In the rows, zero is written as 128.
These are runs of 8 systems, one row a step. Runs of the same system follow the same rule from any start.
run 1, sipo:
[[159 130 161  84 148 105  60 138 164 117  98 121  86 122 161 124 127 106]
 [ 83 109 188 120 140 132  86 127 185 109  86 149 117 129 150 116 140 120]
 [ 96 121 166 109  74 116  76 113 153 110 115 139 153  88 154 101 125 117]
 [117 136 166  86 106 107  45 139 113 101 132 112 104 106 142 115 128 124]
 [ 70 111 148 112 130 132  53 143 144  92 134 124 107 153 119 122 130 145]
 [ 89 104 106  97  84 122  69 139 163  89 135 140 149 132 117 113 101 137]
 [139 107 114  57  98 105  84 150 153  86 121 115 108 135 132 127  94 114]
 [117  89 156  69 132 135 110 146 184  90 116 116 109 163 135 125 125 108]
 [112 111 165  75 102 142 126 141 198  97 123 127 166 116 141 114 138 103]]
run 2, sipo:
[[117 103  97 130 129 116 146 134  84 103 122 101 107 140 149 141 136 140]
 [136  96 112 144 147 132 118 106 153 156 167 112 135 165 116 115 138 134]
 [145 158 102 122 149 115 139 153 154 131 118 146 151  92 102 145 106 121]
 [133 110 120 134 128 123 159 132 115 119  85 116  94 129 161 168 131 110]
 [140 106 159 153 125 146 130  85 155 171 147 125 126 157 135 115 154 113]
 [141 185 146 132 126 129 126 137 133 143 132 157 155  79 107 127 125 124]
 [112 139 128 144 122 131 135 135  76 105  98 126  95 122 148 149 145 137]
 [118 100 129 158 122 141 104  84 123 155 161 128 120 173 122 102 145 148]
 [141 165 103 119 137 111 113 139 133 137 143 159 151 100  83 113  91 140]]
run 3, dof, 9 rows:
[[137 123 138 166 151 164 123 113 184 165 133 108 125 161 140 160 179 108]
 [137 175 151 166 148 159  67 118 151 169 147 123 117 136 120 147 172 127]
 [122 159 133 178 145 123  51 102  99 160 150 129 119 117 129 108 158 155]
 [108 123 130 170 112 102  80  85  73 158 142 159 105 131 109  96 103 155]
 [136 124 127 135 118  84 125 101  92 148 105 189 100 112 103  99  58 136]
 [152 107 136 113 131  82 183 105 133 133  79 178 139  90 139  86  77 123]
 [152 105 166 100 101 130 218 109 167 134 112 151 173 105 137 100 117  94]
 [164 156 174  79  96 162 186 147 169 132 152 121 180  93 123 137 156  83]
 [154 170 137  82 108 160 127 161 129 109 194  66 178  99 126 125 189 120]]
run 4, zaz (9 x 18):
[[155 180 180 100 195 122 122 155 101 118 125 107 108  97 136 118 164 133]
 [ 98  97 186 132 111 164 212 115 121 126 155 110 152 141 129 124 166 112]
 [108 152 118 151  58 151 129 141 107 141 147 148 112 127  75 194  95 104]
 [123 152 112 138 171 130  38 147 106 122 161  84  85 152 121 145 163 152]
 [ 89  45 106 138 152 133 143 100 152 120 149 111 139 198 130  88 144 158]
 [124 117  53 142 120  98 145 134 145 132  95 190 134 126  93 140  45 135]
 [173 170 119 129 217  82 107 146 102 128  75 138  97  85 161 115 131 150]
 [130  92 211 141 167 131 213  89 141 150 106 128 143 121 164  92 167 113]
 [116 167 169 166  59 157 175 118 131 168 127 182 151  79  87 175 104  80]]
run 5, geki:
[[107 152 134 172 143 111  89 103 115 166 147 178 139 108  80  92 102 155]
 [134 167 118 151 141 110 128 131  46 118 121 125 131  81 143 114 148 161]
 [160 105 143 102 124 123 152  99  78 134 179 100 132 144 131  64 144 150]
 [151 167 137 131 132 141 156 129 120 165 194 146 165 112  61 111 115 130]
 [162 194  98 126 136 154 163 164  99 119 144 101 153  95 129 156 174 139]
 [162 111 108 103 107 172 164 118 128 117 174  80 134 188 144 118 182 136]
 [130 144 118 147 119 183 140 127 166 159 170 148 130 180  65 159 126 120]
 [115 176  91 162 162 170 133 167 135 108  98 130 107 140 126 190 170 146]
 [ 98  71 123 143 147 157 146 114 135 101 114 100 100 202 162 128 172 148]]
run 6, Zap, 9 rows:
[[121 126 118 125 109 131 161 150 121 117 137  88 150  96 138 178 141  99]
 [132 113 117 108 154 135 104 149 151 112 152  70 128 147 143 145 164 123]
 [113 132 105 119 118 148  90 136 180 123 162 128 161 144 104 124 134 135]
 [154 155  62 147  95 151 122 121 136 140 140 142 140 143 115 139 130 142]
 [158 125  89 121 128 140 118 116 126 113 107 141  93 178 146 110 137 161]
 [105 124 141 110 113 139 129 129 152 102  84 185 113 142 123 107 108 143]
 [113 155 128 145 108 129 149 140 112 112  74 161 118  94 139 160 116 118]
 [100 113 149 145 157 114 115 136 112 112  93 102  93 121 171 160 152 118]
 [ 65  95 165 140 140 112  82 135 155 129 137 112 119 122 115 150 117 110]]
run 7, geki (9 x 18):
[[ 91  50 155  90  85 113 117 116 157  99 142  74 158 128 176 111 145  99]
 [123 115 148 127  80 102  76 120 162 169 156 134 112 120  83 172  61  68]
 [156 170  74 101 154  88  60 180 139 100  79 121  98  86 152 165 106 127]
 [131  53  65  86  99  91 130 107 145  80 101 122 137 157 174  80 107 150]
 [133 109 138 132  79 111 173  99 144 157 104 216 122 126  79 122  38 106]
 [154 202 170 105 153 120 160 162 115 101  44 182 119  55 151 129 127 121]
 [112  89 192  66  89 134 151 114 147  80 123 108 177 110 187  57 178 129]
 [ 99 126 205 116  32 141 100 112 154 162 188 141 156 102  73 137  97  70]
 [148 210 121  84 108 119  40 197 115 101 128 101  99  70 120 196 125 103]]
run 8, nel (9 x 18):
[[113 126 144 119  97 133  82 122  93 111 148 111  99 143 137 122 146 137]
 [116 139 147 101 150 123  82 152 147 118 150 128 113 134  93 133 113 126]
 [109 127  90 127 147 100 109 153 148 112 123 127 157  94 123 138 113 136]
 [119 104  88 148 110 103 128 126 113 128 112 127 113 126 134 161  93 118]
 [142 110 144 122 125 123 168 123 144 142 109 148 103 137 113 150  95  98]
 [148 134 157 119 129 130 180 121 144 129 102 143 146 102 147 121 141 109]
 [131 143 166 140  99 149 136 107 105 129 122 123 124 117 159 128 173 123]
 [125 149 171 117 109 159  93 129 133 131 162 112 117 146 120 128 161 121]
 [132 157 110 108 135 139  77 150 157 115 154 113 148 125 115 122 148 141]]
run 9, dof:
[[183 115  84  47  96 137 127 138 178  97 164  93 172 148 143  88 146 128]
 [ 94 153  81 106  94 194 150 171 158  71 159 132 181 150  93 131 162 161]
 [132 177  79 116  85 175 131 172  87  72 116 107 103 142 144 182 171 144]
 [127 103 107  91 142 144  88 136 107  71 121  89  68 200 161 119 168 165]
 [ 45 100 141 144 178 153 121 152 132  84 109 144  79 190 100 147 128 161]
 [ 95 130 143 172 184 122 134 152 115 123  58 132  58 128 147 202 122 112]
 [130  73 171 153 197  91 100  99 159 164  89  95  78 147 188 138 139  97]
 [ 84  96 192 182 174 124  95  98 200 189 131 142 129 135 109 136 123  97]
 [129 176 160 187 138 104  77 116 150 199 120 143 144  55 121 166 120  91]]
run 10, sume, 9 rows:
[[147 183 118 143 125 149  52 144 178 150 102 155  94 128 114 190 123 104]
 [131  96 125 114 163 104  47 112 165 119 134  82 138 135 183  81 174 148]
 [ 75  69 104 173  75 142 167  86 157 129 115 152 173 147 137 114 126 132]
 [147 165 107 140 102 132 103 132 149 129  49 198  84 122 136 162  92 116]
 [155  93 157  64 149  86  89 123 135  97  99  96  93 130 188  88 135 122]
 [ 78  65 156 103  70 123 193 122 145 104 138 124 177 115 122 119 102 101]
 [126 178 129 125  64 126 101 156 128 129 108 154 115  77 101 198  83  85]
 [159 122 127  81 126 100  23 132 121 124 166  59  97 134 154 120 141 119]
 [ 77  64  82 131  85 131 126 113 154 117 189 115 187 157 103 102 116 145]]
run 11, gede, 9 rows:
[[ 98 149 156 121 101 126  95 141 117 125 156 143 134 109  87 128 107 125]
 [116 121 120 118 166  97  80 136 108 116 149 102 127 118 130 103 133 152]
 [127  86 109 132 125 117 126  96 159 140 146 126 166 140 134  86 129 138]
 [145 129  96 124 103 110 159 128 121 140 146 143 148 110  93 134  80 117]
 [167 128 110 103 162  94 160 149 112 117 110 104 115 103 149 141 121 117]
 [146 116 149 101 114 148 170 121 171 113 101 123 143 132 165 124 159 107]
 [117 164 146 107  64 170 147 154 129 105 135 144 134 118 107 163 133 108]
 [116 152 128 109 130 141  87 157  86  89 137  97  90 139 138 145 160 147]
 [110  97 114 136 123 156  86 103 154 114 139 124 117 192 143  99 165 159]]
run 12, sume, 9 rows:
[[171 107 143 157 103 156 206  71 150 175  99 181 113 170 132 120 118 105]
 [170 178 200  85 148 125 130 130 160 127  82 195 109  97 121  98 113 118]
 [131 133 207  88 106 106 138 120  81 112 141 100 152  68 168  82 160 118]
 [ 86 119 183 141  41 150 147 106  73 144 183 128 127 129  92 140 117 105]
 [102 176 135 138 124 121  41 146  92 133 159 157  91 123  60 143  86 146]
 [119 111  67 135 177  80  71 130  76 114 161  88 121 135 126  94 123 182]
 [127  76  41 159 144 115 203 116 105 133 143 128 136 180 104 126 101 158]
 [191 165  79 110 180 135 198 159 154 131  85 170 108 139 100 154  99 129]
 [206 152 157  63 187 133 186 156 147 115 119  87 136 109 163 114 177 112]]
run 13, gede:
[[122 113 152 104 138 156 116 127 205 114 108 143 130 161 138 109 148 124]
 [ 68 147 117 149  89 150 125 152 124 110 132 151 149 107  94 166 116 130]
 [112 102 133 128 150  96  88 130  79 122 148  78  89 129 141 139 132 132]
 [138  91 125 122 142 128  91  99 196 145 136 129 136 169 136  95 135 128]
 [108 142  84 153  99 121 134 136 143 139 127 165 160 104  87 155  85 123]
 [139 110 119 129 154  71 129 134  78 128 109  92  98  95 155 151 109 117]
 [154  92 166  95 130 125 130 105 193 133 104 126 132 140 162  96 140 101]
 [106 167 133 115  75 151 134 156 156 110 123 169 162  88  96 152 107 108]
 [112 138 131 109 128 103  97 158  64  89 133  86 106  96 147 140 140 138]]
run 14, zaz, 9 rows:
[[182 145 165 102 106 165 201 107 103 134 143 133 123 150 134 101 160 126]
 [147 178 149 104  88 185 168 152 122 126 158 155 122 141  75 155 128 119]
 [114 175 119 114 132 175 114 172  92  90 164 105 108 150 100 153 171 158]
 [ 74  83 118 125 133 155 138 140 109  85 148 110  97 199 111 131 142 157]
 [ 79  92  84 134 154 115 135 157 141 106 115 153 101 160  80 159  66 137]
 [110 126  86 152 225  81 126 161 116 116  84 126 106 110 134 151 105 151]
 [112  82 153 177 197  99 186 101 131 154  78 129 116 122 167 128 135 122]
 [121 139 174 194 132 129 164  98 151 194  94 177 132  95 117 162 109  85]
 [126 195 167 197 131 144  70 107 120 183 136 139 136  85 130 147 173 124]]
run 15, nel:
[[ 96 112  83 156 135 140 150 147 141 116 108 132 111 154 115 181 115 125]
 [126  85 112 120 136 139 179 133 168 113  98 131 120 162 143 149 123 114]
 [142 110 141 129 153 135 159 116 148 117  69 137 106 142 178 127 153 124]
 [ 99 116 189 151 125 150 116 101 143 130  94 143 108 144 162 119 166 126]
 [110 112 184 105 118 137  72 111 164 121 139 112 133 134 150  96 156 121]
 [135 142 132 115 136 104  27 128 148 128 133 115 122 106 146 107 139 135]
 [105 138 106 147 111  97  41 126 137 143 131 152 122 109 104 135  83 131]
 [129 105  93 109  88  86 113 125 145 131 133 154 144 106  96 130  50 111]
 [172 131 107 103 105  84 174 131 105 132  96 152 126  85 129 134  69 106]]
run 16, Zap:
[[ 97 135  73 159 193 100  72 160 148 109  80 106 131  98 169 158 145 147]
 [ 51  64 112 192 115 137  82  99 172 136 119 121 129 167 143 150 139 128]
 [137 117  94 153  97 122  85 123 162 168 125 146  84 156  94 194  67  88]
 [182 103  61 124 146  59  80 108 139 148  90 128 105 125 167 118  80 125]
 [117  50 138 111  71  97 117  76 159 119  90 149 130 143 179  81 102 118]
 [145 132 170  88  24 124 137 127 133 117  96 149 108  95 141 161  91  65]
 [154 149 140  81 108  86  85 157  94  94 102  77 111  62 189 146 144 105]
 [ 58  93 161 100  90 121  57 136 123  78 162  67 156 111 162 111 165 129]
 [ 85 138 100 118  49 149  87 161 115 113 206  97 150 125  72 179 112 112]]

Name the system that made each run.
run 17 (2 x 18):
[[ 67 129 182 189 141 145  71  90 147 157 124 179 125 143 106  97 141 150]
 [ 83 133 155 185 161  93  83 104  95 173 157 161 127 102  77 104  95 148]]

gede
run 18:
[[116 104  91 116 123 135 177 149 113 101 137 112 128 150 117 149 124 131]
 [159 107 102 116 127 140 163 121 150 139 160 101 146 157 125 132 140 118]]

sipo
run 19 (2 x 18):
[[177 148 130 114 112 102 113 107  78 148 141 122 106 110 137 104 122 128]
 [124 171 166 141 124 140 131 127  99 153 154 161 119 114  77 127 113 130]]

nel
run 20:
[[148 111 123 132  94 113 156 111 135 154 139 117 148 111 129 144 109  93]
 [155 153 160 120 137 133 142 136 120 146 138 112 104 120 117 159 132  98]]

sipo
run 21, 2 rows:
[[166 166  73 140 116 114  62 128 118 134 111 124 113 112 156 139 137 139]
 [156 107  81 112 102 120 104  99 114 114 132 138 115 171 145  80 126 166]]

geki
run 22:
[[100 135 171 118 111 151 161 144  97 107 138 119 120 124 119 145 145 122]
 [133 125 151 100 145 115 121 150  99 116 146  91  96 126 127 149 129 113]]

dof
run 23:
[[130 134 125 157 161 136 133 140 137 152 127 113 103 139 117 181 135 108]
 [129 133 142 166 152 137 108 120 155 155 113 115 112 128 150 164 156 108]]

gede
run 24 (2 x 18):
[[149 112 163 100 102 124 153 123  88 111 112  87  92 123 183 141 160 104]
 [108  89 181  82 151 133 113 138 151 114 171 100 114 168 109 107 134 121]]

dof
run 25:
[[ 83 109 211 135 124 160 214 131 134 126 129 128 149 112 121 143 154  95]
 [148 125 167 104 137 144 135 134 136 118 153  47 148 115 182 132 209 106]]

nel
run 26:
[[144 151 127 126 117  96  23 107 140 147 123 159 115 108 127  96 101 136]
 [116 133 121 121  82  88  78 116 125 138 135 177 143  94  90 101  58 131]]

nel
run 27, 2 rows:
[[146 121 103 121 164 126 123 102  88 115 138 148 108 178 122  54 139 197]
 [119 121 102 127 150 135 224 137  93  96 103 169 136 141 109  95 114 170]]

sume
run 28 (2 x 18):
[[127 124 101 157  94 110 133 111 115 140 110 128 146  94 155 144 124 119]
 [163 111 130 116 100 128 103 105 138 145 123 133  85 163 132 131 112 109]]

sume
run 29:
[[164 167 151 114  68 135 127 127 116 141 119 142 110  97 128 160 115  88]
 [140 180 152 109  73 165 145 148 137 122 131 153 145  98 111 152 131 102]]

nel
run 30 (2 x 18):
[[180 151  97 113 188 137 140 141 137 107  76 127  95 147 174 125 164 151]
 [ 96  92 161 156 162 172 163 100 153 127 121 126 127 186 147 105 192 150]]

dof
run 31 (2 x 18):
[[ 87 107 105 128 160  68  74 164 114 101 116  56 141  65 170 160 132 118]
 [ 71  34  91 148  94 104  80 104 155 134 152  87 123 168 129 151  99 111]]

dof
run 32:
[[116 150 100 158 219 122  84 154 169 154 147 134 122 137  72 150 112 145]
 [132 139  63 215 162 110 124 107 113 167 101 127 132 113 153 154 137 145]]

dof
run 33 (2 x 18):
[[130 101 132 142 165  97  82 102 129 124  75 131  82 147 181 110 132 140]
 [ 83  94 190 154 139 111  83  96 158 150 104 168 110 132 127 103 107 121]]

nel
run 34, 2 rows:
[[180 173 119  57 177  94 154 174 117 113 166 106 166  74 103  95 117 137]
 [159 122  81  92  88 135 203 141 142 116 169  93 211 100 132 121 140 118]]

geki
run 35:
[[120 123 168 160 154 107  60 112 169 170 132  92 131 100 152 147 152  93]
 [103 124 142 170 119 107  37 100 151 175 166 118 147 107 115 127 126 118]]

dof
run 36 (2 x 18):
[[124  79 102 173 134  77 136  68 112 176 137 149 157 121 127  76  93 147]
 [181 179 141 167 139  98 150  97  75 184 114 171 122  77 123 115 109 125]]

geki
run 37 (2 x 18):
[[125 148 164 129  43 190 138 115 154 127 128 145 145 132 141 146 166 103]
 [128 188 133 114  90 153  69 153  74 109 152 131  84 133 101 155 132 139]]

gede
